Each path below is one point turned by a fixed rotation once a step. After each direction that follows a path, write how fast that rotation turns it, in degrees per step (0 if it stays still).
Each turn is a multiple of 5 degrees from 10 to 175, or 0.
Each row of a path follows its step; steps can be skipped.
Path 1:
step 1: [ -3 -17 -12  24  -8 -11 -20 -19  -1  -2 -10  -5  11 -25   4  -8 -20  -7
  -8   6   6   9   5  -9 -28  34   6   2  23 -31   4  11  12  -1 -13   5
   1  -6  13  23  16  -7 -19  -4  21  -5  10 -34  22   0 -31  -7 -17  26
 -14  -9 -26 -22]
step 3: [  0  13  41   3 -20   9  20  -7  -5 -30  17  -7 -23  21   7 -17  12  10
  11  -3  -6 -14 -23  21   4  15  -1  -8  10   4  38  14  16   1  10  -6
   0 -13  15 -18   3 -19 -23 -19 -17 -15  -6 -13   3  13   0 -28 -30   8
  -9  23  -4  -2]
step 6: [ -7  -9  -2  10   4 -21 -31 -17  -2  -1  10  32 -10  13 -15 -15 -12  16
   8 -46 -13  15 -28 -26   8  -6 -10  13  -9  -1  11  -5  -8  -2  -4 -26
  11   5  15   3  -1   7   0  13  -6  23 -21 -34  23  24  -8   2  -9  -9
  -1   7  15 -20]
step 19: [-11 -27  -6   0  -5 -14  13   6  12   2   3   6   0  27  16  14  -6  27
   2  33  -3  -2   6  -9 -20  24 -16  14   6  34  17   0   7  28  -7   8
   4 -19  22  12 -20   5 -30 -26   4 -19 -14  15 -19   6  -1  -9  -9  23
  20 -16 -14 -19]
step 20: [ -6 -40  14  26 -12 -20   0  22  -2  14  16   8   5   6  10 -22  20  -1
  38   3  -3  -6  15  26  14 -22   2  12 -12   8  -9  15  27 -10  14 -10
 -22  21  -3  -7  -9  26 -11  -6   9  -3  -4  -5  29  34   8   4  -5   4
   1   3 -11  18]
step 21: [ 20  -5  13   1   2  -8   6 -16 -10 -16 -17 -35  -6  12 -13  11 -19   3
   3 -29 -23  -6  -4  17 -22   3 -20  13 -48  -4  -8  -1  11  -1 -11  -4
  -9 -17  22 -12   0   3 -13  -4  -9  32  -5  11 -20  14   5 -16 -16   0
   6  -3  -3  43]
step 23: [ -7 -40 -18   4   6   2  17  15   3  -4  -4   2 -22  -7  15   2  -1   9
 -29   1 -30   0   6 -18  33  -5 -16  40  27   7  -4 -18  -6  30 -15 -18
  -4 -10  -2  -2 -13   9  15   6  15  11  -1  -9 -13  24 -30 -13   8  12
   0  -1 -10  13]
step 26: [ -8  13   3  17 -13  15   1 -15   2  -9 -11 -17  -6   4  34   4  31   8
  -3  -9  -6  -7 -16   2 -18  16   0  18  -7   1  -7  20  16  17  -1  10
   3  13   4 -26  25  27 -12   1  30 -22  -1 -15  23  -7  -3  -2 -24  22
  13  -4 -46  21]
[-3 -2 -1 -1  4 -2 -5 -2  2  0  7  2  1  0 -2  1 -8  1  6  2  6  1  4 -1
  5 -1  0 -6  7 -5 -7 -4  9 -4  3 -7 -3  0 -4 -6 -2  1  1  4  2  3 -2 -3
 11  4  1  5 -4  4 -3  1  7 -2] -> 155
[ -1   9  -1   2  -6   0  -1   0  -2   1   3   2   1   8   1  -1   0  -6
  -7   1   0 -13   0   4  -3   6  -5  -5  -5  -4   3  -3  -3  -5  -1   4
  -4  -7  -3  -4   0   1   6   2   2   7  -6  -4  -2   3   5  -3  -3  -1
   0   1   6   0] -> 100
[-4 -4  5  0  5  4  8 -6  1  2  0  6  8 -4  2  2 -1 -1  1  3  3  0  0 -2
 -4 11  2 -2 -1 -6 -2 -5  0  0  2 -1 -5  0  3 11 -3  0  1  0 -7  3 -9  5
  0 -2 -1  0 -3 -3  3  2 -7 -4] -> 120
[  3   4  -3 -11  -2   6   2   6  10  -4   1   2   3  -2  -5  -1  -5  -3
  -3   0  -2   2   5   1   3  -3  -2   1  -5   1  -5   8   3  -2   1   3
   2  -7   5   0  -2  -2  -4  -6   3  -2  -9   1   0  -2   3   6  -1   1
   5   5  -1  -6] -> 130
[  1   2   7  -2  -1  -1  -2  -2  -9   0   1   0   1   8  -3  -4   1   5
   1   8   1   8   2   5   0  -2   2   3  -3   9  -1  -3   4  -2  -7   1
 -11  -1   5  -1  -2  -1  -7   9   3   1  -5  -2   1  -5   5  -2   3   0
   0   3  -2  -1] -> 45
[ 0  1 -3 -3 -1 -1  1 -4 -4 -1  1  5  0 -4  2 -8  3  1  6  4 -5  2  2 -9
 -1 -1  5 -3  2 -5  4 -1  3  4 -7  7  2 -5 -1 -6 -1 12  1  2 -4 -8  1  0
 -6  6  2  0 -5  5  2  3  0 -7] -> 115
[ -2   1 -10  -1   2   0   1  -5  -1   9  -1   3   4   6   2  -6   3  -5
  -6   4   0   2  -1  -7   2   4  -2  -1   7   5 -11   3  -3  -1  -1   2
  -6   0   2  -3   2  -3  -3  -9   4  -2   1   2   2   2  -3  -1   2   5
   0  -8  -3   3] -> 100
[ -1   7   4  -2  -1   1   2 -10  -1  -8  -3   0  -8  -3  -1   2  -1   2
  -1   6   0  -4 -10   4   0  -7   2  -1  -3   0 -10  -5  -2  -6   4   2
   0  -1   0  -4   0   1   4  -3  -2  -3   1   5   1   1  -1   3  -3   5
  -2   6  -6   7] -> 80
Path 2:
step 2: [  7   9  -2 -12  -9   5   5   5  -3   9 -14 -20   9   1 -16   9 -19  -5
  16  -8  15 -11 -21   4  24  -2  16  44 -20 -34 -19 -11  -4  -7   4 -11
  15  12  15  10  -3 -42  25 -12 -22 -18   4   6  33  21 -11   8  -6 -27
 -19  15 -10   4]
step 3: [-20 -10   1   8 -12   9   4   7  -4   2  -1 -27  -3  -6  -8 -28 -23   9
  24  34 -26  10   3 -14 -15 -15  -8  33 -25 -22   2  14  37  -1 -24 -18
 -10  16   8  13 -21  -7   1   4 -32  14  -3  -2  -9  25 -17 -18   7  13
   6  10  13 -10]
step 15: [  7 -14   8  14 -11  25   9  12  -3  22  19  12 -39 -14  -6 -47 -13   9
   3  24  -3   4  -9 -33   8  -3   0   1 -40 -24   6   4  15  -9  16 -11
  -4   4  18  12  -2   3  22  22 -21  -3  -6  10  -8   4   4 -11   1   0
 -29   2  10 -20]
step 17: [  3  -6  30   7 -27 -17   1   6 -29 -12   7 -12  -3 -39 -18 -24  12 -17
 -12  13   3  14 -14   0   9  30  12 -15 -29 -10   1  -6  14  -2  -4  23
  20   5   0  -8  11 -16  -8  15 -10  21   5  -8 -31  20  11  23 -14 -26
  17  -8  24   2]
step 21: [ -7  -1  -9  26 -20   6 -11 -12  11  -4 -16  -4   4   9   4 -12 -21  19
 -19  22 -15  24 -14  -6  18  28 -20  21 -21  -9  15   9  33  -7   6   5
  11  10   9  -8  -9 -24  22 -23   1  14   4  10   6  29 -11  -5  19 -25
 -40  -9   2 -20]
step 23: [-12   4  14   3 -38  22   1 -11 -31 -12  21   6  -8  -3 -11 -21   3 -20
  16  -4 -19  20 -11 -22   0  -4 -15   8 -31  -3  -8 -30   6 -14   1  16
   8   5 -14  -8 -13 -31   4   8 -35 -23   4   2  31  14   3 -18   9  -5
  -3 -16  20  15]
step 26: [  6 -30  -6   7 -23 -20   6  10  13  18   8 -25   4 -20  12  -8 -28 -14
  15  22   0 -10   3   9 -23   2  16  13 -18 -21   3  -2  27  -4 -20  -9
 -39  10  -4   4 -34 -13  -4  -2   1  11   8  11 -12  11  22  39 -18   2
 -13  14  -5  -6]
step 28: [  6  32  -9   1 -21  15 -18  31  34 -39 -17 -14  21 -17  -4 -34   5  -4
  15  10  14   2  -3 -28 -16  -3  13  12 -33  -6  -8  12  11   3  -7  17
  -1   9  -4   8 -12 -24 -10 -14   1  11   4   3 -23 -13  19 -18  -8 -14
  -7  -9  -7  -1]
[  4   0  -1   2   5   0  -2   0   0   8   1   0   7   0   9  -1   2  -7
   1  -6 -10   2  -7   2   7  -6  -7   6   0  -2  -6  -5   6  -2   1   0
   4   3  -1   3   2   1  -3  -3   0   4   0   1   5  -4  -3  -2   8   1
   2   4   6  -2] -> 35
[ 3  1 -5  3  0 -1  5 10  1  1 -5  5 -1  1  3  2 -4  4  4 -5  1 -6  0 11
 -1 -1  2 -1 -2 -3  3  3  2  5 -2 -4 -3 -3  6 -2  0  0  0  4 -4  3  6 10
  5  5 -7  6  1  3 -6  5  0 -2] -> 60
[ -1   1  -1  -2   2   1  -6  -4   5   0   2  -1  -8   2   1  -1  -4   8
  -8   6  -1  -2  -4   4   2   2 -10  -1   0  -7   3   0   0  -6   3   1
  -7  -4 -11   0   5   4   0  -4  -6   1   1   5   2  -2   0   0  -5   5
  -3   0   7  -1] -> 125
[  5  -3   1   2 -10  -4   3  -4   1   6  -1   5  -3   3  -3   9   3   5
  -1  -1   1   1   6  -1  -2   1   2  11  -1   5  -1   3  -1  -6  -7  -3
  -2   7  -3   1   4  -2   4  -1  -9  -3  -2   0   6   1  -5  -8   3   2
   1  -2   2   0] -> 35
[  5   2   4   1   1  -9   5   4  -3   2  -2  -1   1  -8  -6  -7   3  -3
  -1   3  -4   4   0   0  -1   5   6   0   4   1   3  -3  -1   7   2  -1
  -7   5  -1  -2   3  -1   1  -1  -2   2  -4   6   2 -14   5  -1  -3   7
  -3   4   2  -2] -> 35
[-1  7  1  3  3  4 -9  0  4 -9 -1  3  0  2  2  6  2  1 -3  3 -5 -1  0  0
 -1  3  1 10  4 -3 -3 -1  0  1 -1 -6 -5  5  5 -7 -2 -7  2 -1  3  6 -3 -1
 -8  5  2 -2 -1  7  3  7 -2  0] -> 45
Path 3:
step 1: [ 14  -8   6   7 -15   0 -23  10   5   8  19 -25 -15  17 -18  11  -8  -7
  19   5 -10   7   4  33   6   9  19  15  -6 -13  23 -37   3 -21   5  -6
   7 -14 -33   6 -17 -13   7 -22  -1  -2  -1 -13  28   1 -13  -7  -2  32
  -8 -10 -14 -16]
step 3: [  0   4 -15 -13  10  -8  14   4  33  28   8  24 -21   5   9  -8  -9   8
  25  -8  -5   9   0  -3  -2  -3  -1 -12   3   0   0 -16   7 -22  20  10
  13 -13  16  30 -13 -17 -23 -10   5  -4  12   2   8  16 -20 -24  10  -5
   7  29  26 -36]
step 11: [ -5  18  -1  12 -13   3 -33  -3  -9 -10 -15   1   1  -8 -30  -3  -9  -2
 -10   3  -1  31  16 -21   6 -23  -2   4  -4  -6 -15 -25   1   1   4   7
 -18 -46  -4  11  11 -30 -12 -13   2  18   6   4   0 -12  10 -14  11 -18
 -13 -22  35  -9]
step 13: [-10 -14  33  -9  15   1  -1  12   0   0  -6  23 -31 -20 -15  -2   6 -16
   0  -5  10  35  14  14  24 -25  16   4   4 -17  -5   1 -38   1   2   1
   4  -3  -4  31 -13   6 -12 -13 -10 -16  20   8  -5   8  11  -6 -15  -5
 -16 -11 -32  -8]
step 15: [ 10 -10 -25 -50 -10   5  17  -2  -8 -10  -2 -17 -16 -12   6   7  13   8
   5   1   6  12  21  -1  13 -11   4  14  -4  25  -7  -4 -16  34   2  13
  34   5  22   4  -7   1  13 -12 -20  10  13 -14  19 -12  -9 -13 -22  18
  14  19  -2  -8]
step 16: [-22 -31  18 -13   1   9  18   5  -5   2  -7  10 -21 -11  -7   4  20   6
 -22  30   3   9  14   8  -8 -26   2   0 -17 -24 -18  -2   7 -19  -6  -6
   2  -7 -23   3   3  26  13   5 -17  25  26 -10  19 -15  17  -1  11 -18
  -1 -18 -27   9]
step 20: [ 26 -14 -10   9  18  24 -19  35  16  16   5  13  -1  23  28  31  -2 -11
   8  -9  30   3  -3 -14  -3   4 -10  22   4  31  -2   3  -4  -2 -16  12
   1  -9  -9 -12  -4   3 -12   1  10  -1  20   0  17   8   4 -24  20 -10
  -4  20  22  -1]
step 28: [ -5   3  10  26  39 -11  21  -1  11  -3   8   4   4   1  -9 -17  -7  10
   7   7  14   0   4  15 -19  -7 -37  27   5 -19   1  19  -2  25 -10  17
   1 -25 -11  16   8   5  -2 -11  13  17  12  11  -2 -18  10  -2  17 -12
   2 -30  36   7]
[ -6  -2   2  -1   0 -12   0   5   0   4   2  -1   3   4   0  -6   1   3
   0   3   7  -1  -4   0   6  -2  -2   1  -3   6   4   3  -7   4   2  -5
  -5   2   3  -6  -2  -5 -11  -7  -1   6  -1   2   2  -3   8  -4  -3  -3
   0   3  -4   1] -> 45
[-5  2  4  1  5 -6 -9  1 -1  4  7 -2 -7  1 -3  4  4  7  0  3 -4 -3  1  6
 -1  3  9  2 -4 -1 -1  0 -3  1  1 -1  9 -3  8 -4  1  1  8  6  2 -6  2 -4
 -2 -3  2  2 -5  0  2  2 -1 -2] -> 125
[ 7  3 -8 -2  0  3  0 -1 -4 -4  1 10  0  3 -7  4 -4  5  0  1  3 -1  2  9
  5  0  0  1  3  2 -5  7  1  0  0 -1  6  0 -2 -5  7  2  1 -2 -2  2  7  5
 -1  1  5 -1  3 -4 -7  6 -3  7] -> 10
[ -7  -4   1   1  -1   5  -2   4  -1  -3  -1   3   4   4   6   3  -1   2
   1  -3 -10  -1   3   3   2  -2 -10  -5  -5   4  -1   1  -1  -1   3  -2
   5  -6   2  -4   4  -5   7  -7   3  -1  -9   4   0   4   0  -4   4   2
   1  -5  -7  -3] -> 140
[  2  -1   4   0   5   2   1  -2  -4   6  -4   0   4  -3 -11   3   0   5
   8  -3  -4   0   0  -6   0  -1   0  -9  -2  -7  -2  -4   0 -11  -2  -2
   0   1  -4  -4   2 -10  -3  -2   1   2   3  -3   3  -6  -1   1  -2   0
   4   4  -3   2] -> 140
[-1  3  2  8 -1 -3 -2  0  3  3  6  5 -3  4 -1  1  3 -7  1  1 -7  8  1  0
  3  1 -8 -1 -6  1 -3  5 -4 -1 -7 -5 -5  2 -3  5  5  3  4 -1 -7  7  6 -3
 -6 -2  2  8 -4  2  2 -1  3  1] -> 125
[ -1  -1  -7   4   1   4   5   5  -4   4   3   1   0  -3  -2  -2   5   4
  -1   5   4   0   4   3  -4  -2  -2  -5   5  -2   3   6  -4   1  -5   4
  -6   1  -1  -4   7   6   3  -1   6   1 -11 -12   4  -2   0  -3  -1   0
  -1   0   4   1] -> 35
[ -1  -1   5   4  -1  -3   9   1   0  -1  -7   0   2  -3   2   7   1  12
  -1   1   4  -4 -11   0  -8   5  -3   1  -6   7   1  -3  -1   3  -5  -2
   2   0  -3  -1   0   2   6  -4  -4   0   4   0  -2   0  -4   0  -1  -2
  -1  -7   5   7] -> 35
